In the rows, zero is written as 128.
The rows of M fall into 4 groups, which share some directions, and each row is roughly a mix of its group's hidden directions.
M:
[[103 111 105 138  97 124 118 154 101 167]
 [111 130 117 147 135  85 163 138  96 106]
 [141 119 172 148 119  93 146 146 146 153]
 [131 149 126 119  97  74 146 119 101 132]
 [121 124  80 115 121 129  89 160 122 147]
 [106 175 164 110 132 141 110 106 119 137]
 [140 128 112 116 137  66 115 129 157 129]
 [124 122 166 127 136 170 133 157 135 164]
 [136 152 154 161 104  88 151 125 128 108]
 [144 141  80 109  89 133 130 113 131 101]
 [ 91 160 123 108 132 158 114 165 129 114]
 [103 141 117 149 170 108  96  99 123 138]
 [109 161 119 153  84 106 138 124 102 117]
 [ 76 108  94 147 144 137 138 139 111 135]
 [166 141 159 134 120 176 129 107 139 125]
 [148  83 133 148 143 121 139  82 114 129]
 [154 130 129 145 117 108 106 147 140 183]
 [120 166 131 133 160 125 160 100 120  95]
 [141 176 132 138 115 142 163 107 129 157]
 [ 94 142 123  91 107  92  98 125 130 142]
 [112 108 131  82 104 108 155 102 144 117]
 [124  91 110 118 151  74 133 135 122 114]
 [146 113 102 137 101  95 144 137 165 155]
 [ 87 140 101 124 115 126  92  95 131 110]
 [130 121 122 141 113 134 141  93 171  86]
 [ 90 131  97 110 165 139 123  92 125 128]
 [ 91  94 147 128 100 136 123  92 125 107]
 [148 147 152 167 109 131 159 160 110 130]
 [149 147 135 166 132 139 144 132  77 112]
 [154 151 112  88 134 114 159 155 109 141]
 [121 111 121 140 128  86 169 133 103 158]
 [161 118 104 158 108  94 134 160 135 142]
 [ 80 108 117 147 159 143 155 139 123 145]
 [123 139 160 131 138 132 129  64 122 120]
 [146 154 114 142  99 118 139 119 168 165]
 [147 129 174 139 104  96 110 143 144 150]
 [120 117 152 116 166  86 120 127  99 105]
 [119  89 129 101 141 154 123 127 175 121]
 [125 128 173 112 139 148 110 132 105 170]
 [126 130 148 129 161 131 106 165 120 174]
 [118 133 126 118 116 111 147 186 135 161]
 [ 99 112 114 128 118 160  77 149 125 132]
 [111 170 132 134 146 119 160  88 112 142]
 [159 122 129 130 115  87 105 130 170 146]
 [ 99 153 103  98  93 135 101 146 116 126]
 [ 89 138 102 169 143 112 143 129  99 127]
 [159 147 143  96 119 156 120 160 123 160]
 [163 167 135 127 126 100 144  92 123 108]
 [114  74 159 139 126 149 114 130 152 138]
 [159 155 110  95  96 146 132 100 116 118]
 [116 143  89  97 123 164 108 111 104 137]
 [158 150 142 141 154 107 130 126 158 170]
 [157  90  92 115  90 140 134 123 130 115]
 [105 112 172 138 152 114 134 132  91 151]
 [156 130 159 152 129 155 148  84 119 126]
 [122 134 134 127 122 198 140 138 130 114]
 [ 79 122 116  87 117 130 123 108 142 105]
 [141 101 101 148 146 141 132 158 160  96]
 [116 122 117 109  88 122  73 130 135 113]
 [159 121 144 157 120 151 162  90 137 136]
 [119 115  84 137  92 167 127 129 136 145]
 [116 135 129 134 141 137  87 160  91  97]
 [146 147 152 119 106 177 122 154 118 150]
 [139 120 124 138 112 156  82 172 116 127]
 [ 94 123 164 127 111 135 137 175 147 122]
 [116 134 140 108 121 127 174  89 110  99]
 [122 155 139 147 164 119 127 170 159 138]
 [158  97 161 128 149 144 134 160 152 144]
 [170 101 155 141 146 128 125 159 152 112]
 [ 83 145 116 106 149 138 101 115 161 123]
 [139 158 107 179 133 134 141 120 137 161]
 [147 156  91 110 112 134 114  83 126 113]
 [138  73 106 121 154 129 110 154 140 134]
 [112  88 153 126  93 147 141 151 152 114]
 [126 156 147 110 146 108 161 147  86 140]
 [ 79 109  96 131 123 134  92 139 124 113]
 [ 88 158 117 120 147 141 144  93 131  98]
 [173 102 155 136 106 146  97 122 132 140]
 [136  93 155  79 118 115 150 116 139 117]
 [161 134 151 121 159 148 109 135 127 174]
 [104 103 147 138 125 150 120 170 131 168]
 [121 137 129  88 117  72 132 121 146 137]
 [ 94 122 109 130 136 135  98 138 107 177]
 [135 144 132 105 152  71 132 128  98 128]
 [151 140 132 145 109  83 173 121 118 135]
 [150 187 147 104 129 135 142 142 118 137]
 [157 162 153 142 159 130 140 105 134  96]
 [134 135 130 156 139 127 158  71 144 117]
 [122 135 140 143 127 136  95 122 188 111]
 [133 103 145 131  89 158 121 124  89 151]
 [141 116 109 124  99  78 140 154 113 105]
 [125 157 163 155 125 126 133 125 179 140]
 [161 105 148 123 149 157 150 113 140  92]
 [ 92 161 159 130 146  94 118 142 110 134]
 [158 167 122 115 145 144  97 102 116 106]
 [ 83 124  93 134  91 130 115 138 104 131]
 [126 129  99 108 123  80  96 150 149 135]
 [168 149 142 168 139 128 140 128 115 163]
 [153 137 162 112 130 146 141 174 128 156]
 [123 146 102 149 121 124 166  83 113 146]
 [134  96 136  99 115 128 167 102 162 132]
 [139 121 168 143 139 139  83 159 145 134]
 [138 101 178 130 148 138 115 127  94 108]
 [150 140 109 137 161 100 141 165 104 150]
 [130 156  95 111 105 148  99 117 164 111]
 [138 123 134 122 132 128 127  66  90 131]
 [106 117 139 107 152 132 106 169 146  93]
 [125 129 133 111 125  83 112  88 156 106]
 [116 119 156 152 151  95 142  94  96 124]
 [130 120 164  80 118 109 140 100 132 149]
 [150  97 109 137 158 115 116 145 101 165]
 [144 150 136 121 110  77 147 113 129 162]
 [164 166 151 121 139 103 116  92 134 125]
 [106 100  97 121 129 137 101 156 161 105]
 [153 114 164 106 118 112 161 117  95 110]
 [ 97  89 136 121 153 119 116 161 127  97]
 [127 134  88 156 135 129 161 116 171 123]
 [140 138 117 151 180 150 102 134 115 105]
 [ 81 109 141 132 138 123  95 107  99 145]
 [105 137 125 102  78 143 126 103 123 100]
 [127 104 133 127 128 101 162 167 102 157]
 [ 69 119 147 156 139 127 134 138 104 127]
 [153 152 161 112  82 106 126 114 138 135]
 [105 127 126 147 140 172 101 164 109 144]
 [154 151 103 162 135  88 153 141 138 125]
 [143 157 111 165 140 118 125 129 156 170]
 [179 160 149 132 148 137 156 117 122 119]
 [139 110 123 156  96  83 133 151 130 103]
 [150 138 117 113 182 164 130 115 117 138]
 [126 126 135 106 113 126  82 112 156  88]
 [151 115 105  99 107 127 125 161  93 155]
 [128 102 150 134 144  91 144 118 168  99]]

In each list below, two rows fit none of the groups, and each other row fits one group, some only roughly. Which are they? Name them in the order they come.
    J_900: [182  98 132 101 134 142 154 134 128 122]
    J_391: [116 107 121 146 113  89  79 125 147 136]
    J_619: [117  90 107 108 125 131 132 146 151  81]
    J_440: [110 133 125 175 138 136 106 159 146 161]
    J_321: [151  63 118 125 125 137 130 147 139 119]
    J_864: [122 123 118 109 104 143 107  73 101 125]
    J_956: [155 102 103  96 127 123  89 122 142 102]
    J_553: [131 119 178 153 151 110 113 146 157 119]
    J_536: [127 176  87 116 100 136 115 120 141 140]
    J_726: [130 136 146 148 152 177 106 105 149 112]
    J_320: [151 172 135 103 154  90 136 119 115 133]
    J_5: [157 135 149 152 118 163 124 175 117 125]
    J_546: [112 138 144 129 114 158 121 112  70 119]
    J_244: [129 174 137 130 172 121 106 130 119 156]
    J_145: [143 129 136 110 158 111 146 111 181 144]

J_440, J_726
    J_870: [116 135 166 138  81 128 118 158 138 151]
    J_892: [159 106 121 153 132 131 157 152 113  86]
    J_232: [135 137 131 114  90  94 158 141  98 152]
    J_335: [170 155 154 104 111 155 152 124 141 123]
    J_209: [169 170 131 108 140 140 117 108 113 153]
    J_480: [101  94 141 130  92 116 112 151 105 101]
    J_206: [ 93 147  96 146 128 100 125  90 143 116]
    J_875: [104 154 162 128 101 102 108 104 142 150]
    J_581: [124 111 151 105 114 162  91 101 132 154]
    J_749: [129 111 132 115 156 147 108 109 114  74]

J_232, J_480
    J_147: [119 164 118 146 155 150 122 105 115  86]
    J_919: [134  97 130 148 183 106 123 143 145 121]
    J_364: [ 91 132  99 130 119  87 142 105 112 151]
    J_224: [131  90 163 115 132 147  98  99 108 115]
    J_353: [100 101 103 116  77 136 143 110 136 132]
    J_517: [150 158  90 161 139 123 144 157 126 148]
    J_152: [103 170 134 153 131 159 161 111 117 135]
    J_453: [112 142 135 161 121 156 144 106 176 121]
    J_531: [ 97 132 114 155 110 101 148 143 106 167]
    J_618: [110 173  85 128 127 109 122 113 126 102]
    J_797: [140 154 151 111 139  83 111 130 128 167]
    J_390: [169  91 118 104 133 134 152 122 151 103]

J_224, J_517
    J_470: [115 160 158  92 162 112 129 103 125 117]
    J_522: [143 121 134 129  92 111 178 110 101 121]
    J_41: [159  89 116 133 167 123 137 113 149 153]
    J_777: [122 108 152 132 180  90 117 136 117 134]
    J_823: [101  89 120 159 140  98 161 120 129 120]
    J_677: [106 104 124 108 137 108 127 178  96 123]
    J_65: [147 153 167 129 142 139 109  91  99 118]
    J_129: [118 174 152 123 139 132  89 102 140 113]
    J_697: [180 118 135 131 130 124 170 103 114 120]
    J_914: [124  91 103 137 121  99 146 140  83 126]
    J_234: [171 107 142 119 131 109 161 130 101 155]
    J_112: [123 121 116  94 132 152  86 130 129 171]
    J_801: [120 151 102 140  96 123  89 105 152 149]
    J_140: [179 144 111 126 126 115 167 150 117 120]

J_41, J_777
    J_374: [136 117 120 163 159 111 136 171 158 129]
    J_903: [116 155 110 148 172 167 127 129 106 124]
    J_985: [157 177 144 125 120 110 142 126 160 149]
    J_898: [152  90 124 122  99  94 148 135 144 100]
    J_833: [109 128 138 145 110  71 116 108 150 117]
    J_478: [161 112 161 119 109 120 128 125 117 178]
    J_33: [ 93  99 132 106 162 153 117 118  98 133]
    J_709: [127 120 111 139 157 137  88 170 148 108]
    J_183: [130 113 163 155 163 149 101 154 115 120]
    J_795: [139 164 109 114 119  83 119 138 127 162]
    J_4: [181 136 164 119 126 102 114 123 122 146]
    J_30: [141 150 117 116 152  96 114  86 153 107]

J_33, J_183
    J_559: [158 128 105 119 122 146 174 149 100 147]
    J_691: [155 183 131 119 155 129 113 127 129 155]
    J_47: [115 130 189 151 141 134 153 138 116 135]
    J_741: [ 93 152 132 130 142 144  78 133 100 131]
    J_388: [ 95 151 116 126 129  77 110 140 121 153]
    J_837: [ 96 148 131 115 122 152 132  75 133 151]
    J_764: [128 157 112 125 144 166 146 101 145  92]
    J_397: [152 154  88 142 171 151 117 128 132 131]
    J_179: [129 123 118 123 137 104 137 147  67 152]
    J_543: [106 174 137  95 131 106 137 106 138 104]
    J_322: [130 137 115 127 190 123 121  93 131 119]

J_397, J_543
    J_156: [114 139 112 160 154 138 152 121 130  77]
    J_88: [154 151 137 153 123 103 106 151 101 162]
    J_69: [116  89  84 146 118 117 142 111 158 130]
    J_568: [138 130 164 108 161 141  90 136 140 156]
    J_59: [122 131 127 155 119  73 134 134 152 159]
    J_982: [103 129 142 102 121 161 118  89 144 159]
    J_717: [146  97 177 116  95 109 140 137 119 125]
    J_884: [ 94 139  92 111 157 121  89 124 142 134]
    J_186: [111  91 170 142 139 109 114 154 105 123]
    J_776: [145 164 168 119 103 137 119 120 147  94]
    J_504: [ 76 109 120 150 121 106 143 148 126 156]

J_717, J_884
    J_589: [149 102 118 149 174 128 165 145 122 138]
    J_969: [102  96 112 131  82 138 129 161 130 112]
    J_15: [130 114 119 110 127  99 147 140 123  69]
    J_310: [105  82 133 153 134 162 133 131 152 107]
    J_325: [134 113 140 120 115  95  90 167 121 156]
    J_188: [129 126 128 142 131 160 158 120  97  80]
    J_35: [158 178 147 142 140 145 111 131 102 143]
    J_751: [127  93 139 157 166 159 153 127 138 115]
    J_739: [102 107 103 147 159 121 141 127 100  89]
    J_288: [113  97  96 141  86 142 123 148 109 108]

J_751, J_739
    J_243: [164 159 134 135 165 144 128 154 105 108]
    J_519: [115 120 121 116 156 154 148  76 121 105]
    J_538: [112 104 121 128 163 110 123 117 147  77]
    J_431: [151 166 156 120 151 157 114 113 149 148]
    J_816: [168 107 144 125 148 118 151 128 171 145]
    J_732: [133 113 152 130 113  77 104 124 154 104]
    J_678: [ 79  97 131 125  99 141 104 140 144 118]
    J_998: [105 101 128 171 132  90 116 144 134 106]
    J_638: [105 108  83 116 128  94 108 100 125 134]
    J_168: [144 111 122 144 146 152 178 113 152 106]
    J_975: [139 158 102 160 128  91 125 151 103 114]
    J_464: [106 132 161 139 153 141  91 111 164 137]
    J_119: [ 93 124 101 126 132 129 121 142 119  71]
    J_291: [ 87 122  90 133 111 106 122 118 130  89]
    J_102: [147 104 104 120 101 134 143 175 150 113]

J_243, J_519
    J_572: [135 163 116 110 108 112  82 137 155 143]
    J_350: [136 128 106 111 142 177  88 129 113 113]
    J_406: [145 145 167 140 143 141 109 124  97 166]
    J_762: [105 135 113 122 163 148 122 124 152  78]
    J_238: [150 127  71 108 123 127 128 143 135  94]
    J_16: [135 154  66 132 133 110 107 127 137 117]
    J_734: [140  93 147 100 124 133 111 131 164 165]
    J_413: [160 130 127 138 109  87 123 159  92 130]
    J_524: [132  89 112 112 144 150 123 159 164 151]
    J_687: [186 134 126 113 149 137 128 101 116 151]
    J_274: [162 114 119 148 119 136 143  76 152 127]

J_238, J_524
    J_296: [124 105  86 160 106 150 147 137 141 102]
    J_567: [135 155 125 130  87 126 105 129 134 177]
    J_417: [163 126 156 114 154 135 150 122  85 112]
    J_634: [114 128 152 168 121 106 164 135 150  99]
    J_736: [140 114  94 125 139 163 103 161 101 145]
    J_674: [127 136 125 133 108 138 153 150  95 181]
    J_290: [180  86 125 132 138 134 140 134 118 152]
    J_217: [110 132  87 117 152 102  96 147 102 121]
    J_582: [118 107 147 151 102  77 148 132 146 118]
    J_953: [147 109 126 107 129  82 119 167 130 104]
    J_716: [133 165 133 160 175 147 106 133 134 124]
    J_748: [ 94 150  93 140 115 113 104 111 163 128]
    J_401: [143 146 134 112 161 124 140 157  77 130]
    J_994: [132 112 159  99 101 140 145 109  85 135]

J_217, J_401
